In the rows, 128 means zero.
One turn moves every row onto another: examples first, then more rows asked
Seve: [152 114 151 109 145 151 136  89 155 109 144 124 137 138 124 105 115 123
 134 143]
Rogi: [150 170 137 151 149 136  95 120 141 105 116 103 142 145 116 109 137 131
 114 103]
Linu: [130 172 121 112 133 162  95 130 124 125 112 104 118  99 136 127 142 145
 117 120]
Niv: [110 155 126 107 152 148 111 114 118 107 113 107 124 178 129 120 141 152
 131 141]
vok: [147 137 136  98 118 124 158  80 148 125 150  96 132 121 116 135 114 146
 122 130]
Negi: [138 183 139 120 112 130 116 129 129 129 145 137 157 133 144 109 133 140
  85 155]
Kon: [128 138 125 146 156 128 157 117 138 133 145 108 120 160 143 135 164 119
  93 142]
dor: [152 154 132 156 107 115 128 123 137 115 138 123 124 143 138 144  92 124
 119 146]
tul: [152 141 145 115 132 153 131  95 135 102 140 152 146 153 138 100 112 129
 113 158]
Karot: [137 171 126 102 118 159 103 125 110 131 103 102 127 108 127 125 122 151
 120 119]
zugum: [129 117 138 133 140 126 151 116 162 130 144  87 105 125 139 135 123 131
 140 136]
vetu: [125 145 129 149 145 141 135 142 141 115 125 124 177 143 103 115 156 152
 104 136]
befet: [148 144 138 114 122 140 164  78 155 133 147 104 152 131 128 119 147 150
  87 139]
sif: [134 150 141 169 133 164 108 125 133 132 101  99 131 134 140 147 153 144
 125 141]
bekab: [140 160 128 124 113 134 158  85 130 114 143 119 161 157 147 126 131 149
  95 166]
Zem: [116 144 106 121 152 138 137 140 122 107 136 121 130 128 113 138 100 148
 140 117]
Kam: [117 138 139  93 153 127 138 115 153 140 149 106 146 123 143 104 164 144
 108 141]
pif: [158 142 148 149 123 121 143 120 139 154 138 105 128 118 112 148 141 113
 103 122]
tiriz: [158 133 142 121 114 171 135 102 136 115 131 125 130 114 145 120  97 126
 132 163]
didif: [137 135 132 157 135 175 122 120 140 133 100  87 134 145 137 145 153 150
 111 146]
sigu: [126 149 126 130 143 162 145 144 146 126 138  89 141 101  99 111 133 146
 121 118]
putut: [143 177 136 109 122 101 126 126 109 126 144 104 137 125 114 126 121 107
 129 132]
gevat: [106 164 127 154 123 160 144 147 112 123 128 132 134 143 123 134 123 157
 124 155]
timud: [148 126 153 108 124 176 139  99 148 130 133 132 145 115 142 106 139 139
 110 164]
moli: [160 157 141 146 146 144 109 112 142 120 116  96 142 153 106 114 121 135
 108  95]
fere: [108 155 131 121 164 143  99 117 127 112 123 115 114 165 131 135 144 145
 136 126]
zom: [119 167 110 106 135 129 143 131 106 124 138 102 132 130 159 128 149 118
 115 167]
lil: [140 158 129 113 102 128 153  87 124 114 145 108 133 141 138 145  98 143
 131 162]

Niv -> Karot
dor -> zugum
fere -> Linu
Now find these:
sigu -> vetu
Kon -> zom
Seve -> timud
vok -> befet

One turn moves every row onto another: examples first, then more rows asked
durob: [112 116 114 102 178 156 141 155 143 161 112 119 103]
paz: [120 144 105 109 140 106 149 118 121 154 130 128  89]
sep: [116 102 152 114 179 120 111 144 166 144 136 110 110]
falaz: [111 100 128  95 162 106 123 125 139 114 135  99 119]
Zivet: [ 90 124 129 111 130 121 124 125 143 170  90 106 134]
sidoz: [117  89 132 114 140 131 121 132 150 145 113  88 141]
Revef: [ 97 117 123  85 142 142  98 134 164 154 139 120  97]
nodig: [157 113 130  85 164 115 110 146 139 156  99 125 100]
lif: [ 98 121 107  86 152  77 130 158 161 151 134 127 102]
fub: [117 133 114  99 151  73 133 161 154 169 103 132 112]
tato: [ 98 145 117 101 149  96 113 160 167 146 149 127 118]
Kizug: [124 131 138 117 139 106 164 137 112 160 118 138 113]
lop: [131 104 108 113 137 153 149 153 166 149 112 114 133]
Mamav: [ 91 121 119 106 115 129 128 136 123 147 141 132 132]
mumu: [132 133 112 106 153 100 130 121 105 153 120 118  98]
timad: [113 115 108  93 146 130 115 148 152 192 104 114 144]
Fet: [103 103 136 106 125  99 112 131 178 155 112 115 133]
Ladod: [126 140 152 129 152 123 136 148 179 171 107 130 122]
tebel: [120  88 116  97 157 128 133 157 173 172 102 127 106]
Gon: [115 135 136 109 175 116 152 133 167 149 159 116 113]
lasog: [137 141 102 104 144 116 107 134 103 153 121 122 114]
Saras: [114 146 117 103 172 115 101 179 151 160 135 128 115]
zupu: [148 116 120 103 145 114 123 157 184 128 127 138 130]
setov: [132 149 137 101 132 133  89 142 157 158 113 128 126]
Geta: [104 137  92 102 135 128 134 126 125 156 142 127  95]
Pili: [124 133 119  88 135 122 150 133 179 148 128 143  88]
puz: [100 107 112  99 134 125 164 140 121 156 134 139 105]
Gavi: [129 125 118 104 134 135 119 155 110 139 136 138 139]
Dis: [123 124 152  97 148  89 132 113 154 156 110 118  90]
suruv: [125 162 141 125 152 125 147 133 157 129 131 123 126]
Fuf: [140 117  95  90 130 114 138 147 152 132  96 131 136]
fusod: [138 105 116  86 139  87 119 137 148 158 106 112 151]
ropil: [111 144  98 104 131 130 106 129 116 157 133 123 114]
Kepu: [108 134 129 105 171  91 106 165 142 180 108 119 116]
fak: [142 116 128  93 161  85 143 133 157 131 142 115 129]
matu: [109 119 144 133 135 133 153 129 165 153 120  98 131]
kotim: [133  93 129 115 165 136 155 141 152 136 123  99 116]
raz: [127 115 144 111 157 118 128 143  93 149 126 124 123]
gune: [149 122 134 126 135 124 146 140 159 132 111 108 145]
Vuvu: [103 139 124 110 162 148 139 146 165 186 134 120 125]

timad -> fak
raz -> puz
Now find these:
Fuf -> suruv
fub -> tato
tebel -> zupu
kotim -> lop
setov -> Dis
mumu -> Geta

One turn moves every row onto another: examples first, then more rows asked
Rugov: [134 132 131 131 111 182 110 137 115 154 146 141 130 106 134 114 119 138
 128 106  98 131 131 122 129 123 137  94]
lefer: [134 127 133 117 125 181 107 138 140 152 128 140 141 102 137 112 116 140
 120 107 108 138 134 121 122 121 141 100]
Gaki: [125 134 130  94 139 121 157 111 162 121 142 132 129 132 104 113  94 142
 133 131 118 141 110 124 119 120 139 156]
vafor: [119 139 102 127 129 131 101 110 129 113 131 114 113 174 110 129 130 114
 172 117 154 125 127 147 127 129 128 131]
nabo: [112 143 103 122 131 132 114 114 119 115 119 119 114 177 109 121 131 118
 182 116 140 123 132 131 112 141 124 129]
sebir: [119 124 145 141 142  95 135 130 103 129 128 114 129 119 156 136 132 130
  98 153 142 114 122 118 156 134 132 141]
Sadid: [118 139  98 123 129 133 106 112 129 113 121 132 116 171 107 124 128 110
 175 124 146 114 122 142 119 141 117 138]
bilof: [132 128 139 122 120 184 114 129 131 156 142 140 143 118 139 116 123 143
 121 111  99 142 135 118 117 116 140 102]
kepo: [121 145  91 117 114 133 117 123 114 114 122 121 126 172 117 116 131 106
 175 123 154 130 130 134 120 144 123 135]
piz: [111 136  97 121 129 131 107 109 131 101 123 119 115 173 108 122 116 114
 170 118 138 119 124 140 115 140 126 127]
zam: [130 150 135  96 145 128 155 127 153 129 130 135 122 114 108 128  98 149
 145 138 118 138 116 102 125 141 132 158]
puzir: [141 134 135 121 120 187 115 135 138 151 139 130 137 100 133 100 118 141
 130 117 101 131 137 112 126 126 134 105]
Kunaz: [116 115 143 130 135  87 145 131 112 123 121 125 137 111 154 136 138 128
 107 149 127 108 121 122 155 137 131 140]
Kevo: [126 139 131 105 155 119 154 130 157 121 123 136 132 111 103 106  96 143
 144 107 113 142 119 117 127 131 144 152]
sani: [120 127 131 142 129  84 151 120 110 134 119 119 143 112 156 144 131 128
 111 140 137 106 126 118 153 128 148 125]
gadis: [121 114 129 140 127  94 149 126  95 145 120 118 131 121 147 130 132 133
 102 159 135 103 116 120 149 125 135 127]
favos: [120 119 140 141 134 100 152 118 108 137 123 123 152 113 151 132 135 135
  93 153 127 107 138 116 145 138 134 136]
Rolu: [114 119 143 124 140  87 145 124 109 133 121 111 136 116 149 138 127 124
 101 153 133 107 119 113 145 140 125 135]
Tibez: [114 139 101 127 123 118 121 102 123 109 119 117 125 168 109 122 134 116
 173 123 147 114 144 145 115 143 124 136]
bem: [113 116 143 135 143  83 154 123 103 139 118 119 141 126 150 133 133 133
 104 143 131 108 125 119 142 133 136 131]
biku: [123 134 101 124 119 128 113 115 103 115 120 108 112 168 105 112 131 112
 176 114 139 118 125 147 120 130 121 123]
pir: [143 140 139 133 111 183 110 120 123 146 146 140 143 112 142 111 115 128
 114 102 109 137 136 123 117 111 134 109]
tugo: [122 109 142 134 127  89 156 120 116 127 128 114 134 120 146 131 122 140
 101 152 129 103 123 120 152 135 124 137]
duf: [139 134 138 120 124 184 106 127 142 146 138 141 141 102 138 105 127 131
 123 115 102 132 130 130 121 113 144 104]
mov: [131 133 136 124 128 180 100 142 133 152 148 135 141 107 139 106 125 132
 123 109 114 144 133 129 134 121 149 100]
Ketel: [118 133  96 126 127 124 117 114 134 117 120 118 115 165 101 109 119 117
 180 111 146 114 129 142 123 140 120 129]
tabo: [130 135 126 124 114 187 111 126 138 150 144 143 145 111 131 108 129 131
 132 107 102 139 153 123 119 128 138 106]

sebir -> vafor
Sadid -> duf
Now find these:
bilof -> bem
sani -> kepo
zam -> Gaki
Rugov -> gadis
Tibez -> tabo
tugo -> Ketel
piz -> lefer

One turn moves every row onto another: examples first, then more rows asked
fovi: [109 149 134 140 158 137 116 159 101 145 131 164 152 124 120 135 107 125
 128 126 149 121 155 120 127 113 103 123]
getu: [118 150 127 143 165 142 139 142 100 117 109 122 129 108 148 108 133 114
 158 115 126 136 124 115 131 137 161 138]
let: [119 125 120 158 159 130 129 126 142 105 141 122 145 133 163 118 120 129
 148 151 126 133 135 114 120 125 162 139]
rele: [156 131 123 128 113 113 142 125 119 131 133 143 126 148 140 107 153 123
 155  94 101 118 108 154 138 125 148 131]
Genu: [113 148 141 129 155 136 150 147  85 120 107 133 122 110 136 109 136 113
 152 119 124 131 130 118 133 146 154 149]
nize: [144 129 152 120 115 107 163 143 107 116 163 120 130 126 129 132  97 139
 127 104 128 143 118 134 150 126 104 142]
suze: [119 142 126 105 124 123 112 142  86 128  90 138 126 166 129 104 135 112
 124 126 147 124 117 129 123 122 142 152]
dav: [110 127 126 100 162 152 129 141  99 108 109 129 108 114 121 115 114 117
 111 125 144 117 128 120 145 117 139 111]
digev: [151 120 110 147 110 130 126 117 124 151 142 133 161 119 151 122 128 149
 123 100 135 125  89 119  97 112 105 128]
gepi: [154 141 103 135 118 125 132 120 100 159 130 149 154 120 170 112 140 137
 133 100 152 118  98 115 123 129 119 127]
mir: [151 122 111 153 116 135 119 114 132 162 137 131 160 126 145 124 131 156
 121 100 138 121  93 119 100 111 116 130]
tigig: [134 133 113 142 100 100 122 127 128 164 129 141 146 137 149 138 148 117
 158 114 124 120 127 159 129 147 131 142]
tuse: [ 96 114 125 105 160 140 130 134 112 119 101 126 119 112 112 127 116 116
 101 142 145 124 141 121 142 132 130 116]
kavam: [126 123 145 105 126 132 153 143  96 105 147 130 137 104 106 144 115 153
 110 113 134 135 118 110 139 143 100 130]
nuker: [145 132 109 136 103 104 136 120 130 153 134 145 137 143 152 129 152 116
 162 114 109 121 118 156 137 131 138 147]
muni: [136 126 148 114 123 121 163 145 105 104 152 125 126 112 112 137 106 144
 114 103 127 141 121 124 145 129 102 123]
notu: [116 141 109  97 153 169 118 149 101 125 101 141 145 113 112 145 127 122
 113 140 125 130 132 119 137 146 136 124]
Madu: [120 146 129 162 164 132 128 131 113 110 124 123 146 116 160 113 133 119
 166 128 130 138 122 115 124 129 166 145]
libe: [160 126 126 116 122 131 143 122 114 120 134 151 117 141 145 104 149 117
 134  85 112 127 102 142 144 116 145 129]
Kat: [126 119  97 140 164 139 118 131 154 158 118 136 157 132 155 129 120 102
 133 140 109 140 149 146 135 138 142 130]
zif: [106 140 141 102 152 141 142 153  90 129  94 142 116 120 101 128 130 107
 122 124 128 133 131 131 135 145 142 130]
musat: [153 127 118 134 102 108 138 122 135 153 130 145 136 155 147 131 153 121
 153 110 104 116 114 154 135 134 137 140]
voduv: [120 115 126 165 143  98 136 109 150 146 148 145 140 131 139 128 126 134
 135 142 114 121 135 137 121 110  98 109]
reb: [130 134 104  84 133 118 122 134 100 139 125 159 132 147 141 128 124 116
 116 148 138 123 140 129 164 142 104 112]
Zere: [140 121 155 118 114 118 163 138 102 116 158 124 124 121 121 134 100 144
 113 101 134 138 122 126 146 123 109 135]
pon: [112 126 114 101 142 125 121 139 133 118 133 147 131 155 135 134 110 121
 114 165 137 130 156 124 165 129 116 126]
gani: [147 122 157 118 116 116 163 141 110 121 153 125 133 128 136 122 103 129
 130  93 138 151 130 141 152 130 113 152]
fino: [116 143 131 144 164 137 135 136 105 113 124 125 136 119 159 115 135 117
 160 122 126 133 126 114 121 143 176 140]
numap: [159 134 110 146 118 129 127 110 116 161 134 138 150 111 169 116 134 144
 122 108 132 122  90 110 112 113 112 125]
Lami: [106 135 127 161 161 141 127 127 127 104 129 121 148 127 157 110 124 123
 159 133 122 132 130 124 122 128 167 149]
kobur: [101 116 108 123 118 128 122 115 120 132  93 100 151 117 113 143 122 130
 108 169 125 147 130 127 131 148 123 137]
Saso: [104 144 128 118 124 128 105 122  84 124 101 155 125 145 120 112 140 124
 115 138 142 107 108 119 114 111 124 121]
rom: [129 154 136 126 159 149 120 155 100 131 135 160 153 133 118 122 109 143
 109 125 150 149 126  99 115 111 108 135]
gabid: [134 114 124 165 155 117 137 112 168 162 141 145 140 134 158 131 123 127
 129 137 118 139 136 138 132 114 113 113]
zisin: [117 114 107 132 108 123 120 103 123 135 104 105 158 127 123 133 123 136
 113 169 119 158 117 121 118 149 112 150]
morab: [107 129 146 103 138 138 136 153 103 130  99 143 119 124  85 135 122 111
 108 127 130 142 136 138 132 127 117 123]
Roz: [111 112 112 125 120 128 129 107 128 138  96 105 153 126 118 143 126 133
 116 174 125 153 125 120 121 149 114 148]
reror: [145 118 152 133 114 101 156 145 108 133 153 121 121 148 139 119 117 125
 135 101 135 147 128 144 145 125 130 162]
Lebor: [139 131 119 123 110 134 131 108 131 139 119 118 162 134 129 142 125 146
 107 148 124 168 103 104 107 137 109 163]
Tumon: [118 135 112 145 114  98 119 120 127 163 123 155 154 148 138 145 135 122
 160 127 119 106 148 152 131 142 122 143]
zamo: [125 119 118 119 108 132 130 102 127 127 109 111 167 131 124 132 127 141
 107 169 115 163 107 119 115 139 113 147]
pato: [116 123 136 162 138 105 139 103 130 146 143 151 141 137 145 127 126 142
 114 143 121 121 117 122 121 105  87 103]
Desos: [ 89 115 118 122 137 128 125 118 120 130  99 106 140 105 121 137 120 128
 106 169 135 135 139 123 135 148 132 136]
lov: [114 131 121  97 139 164 135 152  90 114 111 140 130 106 103 144 121 135
 100 121 130 122 124 106 135 140 123 126]
fabik: [121 115 135 138 112 141 128 124 145 144 132 132 158 124  98 143 115 141
 102 119 129 133 104 135 101  96  98 129]
pepiv: [133 115 121 150 107 143 124 121 134 150 137 128 159 117 115 133 123 153
 109 101 136 138  95 128 104 106  99 124]
Kima: [127 112 123 168 150 107 132 107 155 155 144 141 149 129 157 130 120 127
 127 142 115 141 139 141 128 113 112 115]
sefas: [127 117 111 150 161 126 126 118 164 159 117 130 155 125 162 135 122 111
 136 147 109 142 145 139 140 124 125 115]

getu -> kobur
libe -> Kat
Now find these:
tigig -> voduv
Kima -> digev
gani -> Lami
rele -> sefas
morab -> dav
Lebor -> reror
musat -> gabid
zif -> tuse
reb -> fovi
Zere -> fino
Genu -> Desos
suze -> pon
nize -> Madu
pato -> gepi

One turn moves every row onto another: examples first, then more rows asked
kovor: [107 121  97 114 110 114 136 131 106 115 113 138 135 166 130]
pem: [142 145  95 131 140 137  70 101 133  98 147 147 138 130  85]
Pogik: [115 131 116 108 105 145 128 156  99  98 121 150 151 165 116]
Tuk: [ 94 141 101 102 116 129 135 142 107 131 118 143 115 149 122]
Zogu: [121 118 122 118 127 117 119 144  99 120 128 127 140 174 134]
lari: [ 76 127 135 110 120 141 111 118  86  86 119 145 135 136  97]
Situ: [123 126 145 113 129 130 126 151 118 122 128 145 124 172 123]
det: [108 139 108 101 110 144 123 162  96 108 121 141 151 159 112]
sava: [135 151  93 123 133 137  72 100 134  94 146 161 130 127  86]
Fof: [ 83 134 123  89 128 127 107 126 103  99 114 122 148 145  84]
mirak: [118 122 148 118 131 127 128 146 118 122 129 139 113 167 117]
Kota: [106 135 114 110 104 151 125 155  91 102 121 154 145 156 119]
zunut: [134 147  88 130 130 138  80  95 136  96 142 156 134 125  83]
Fogiv: [113 135 119 108 112 150 118 162  90 105 127 145 149 162 119]
gekag: [ 94 115 137 108 118 126 116 115 102  76 113 140 152 156  92]
gil: [113 139 119 102 108 150 126 162 104 106 121 150 146 162 110]
Lobup: [135 141  90 139 134 137  73  92 122  93 146 152 137 127  93]
tak: [125 157 100 131 133 127  85  97 133 110 141 146 101 115  95]
Nom: [137 148  88 126 136 132  68 101 128  96 147 153 136 129  91]
zat: [130 146  86 134 125 114  92  87 133 101 134 142 113 122  99]
mis: [133 146  88 131 130 135  73  95 124  90 146 163 132 126  95]
legil: [ 90 126 148 107 137 136  95 130  87  94 129 126 147 148  96]
ninu: [136 150  98 131 137 140  66 101 123  94 152 160 131 126  95]
von: [ 92 132 151  94 125 137 116 128 116  92 118 144 137 150  78]
Libat: [139 136  95 140 134 110  78  90 127 100 140 130 125 131 105]
Mepup: [138 146 122 141 137 130  82  98 133 103 146 153 104 125 100]
pipo: [119 113 128 124 132 113 120 140 102 118 128 121 131 171 128]
betap: [105 115 103 118 116 108 137 126 107 115 114 129 127 164 123]
memu: [141 144  98 130 133 134  72  97 133  89 147 163 136 133  91]
tob: [130 150  95 133 138 144  70  99 125 100 149 154 129 120  87]
setu: [ 99 133 135 120 124 136 133 138 106 125 124 150  98 149 120]
kos: [102 135 134 116 120 141 131 145 103 124 127 159 106 152 127]
vulu: [150 138 117 138 140 117  80  98 138 101 145 136 120 137  98]
tep: [139 144 102 139 133 144  76  96 132  92 147 162 132 128  88]
dules: [ 91 134 104 107 119 121 137 135 110 129 116 134 109 148 116]

Libat -> tak
Lobup -> tob
Now find these:
betap -> setu
lari -> legil
kos -> Zogu
Kota -> Fogiv
Nom -> sava

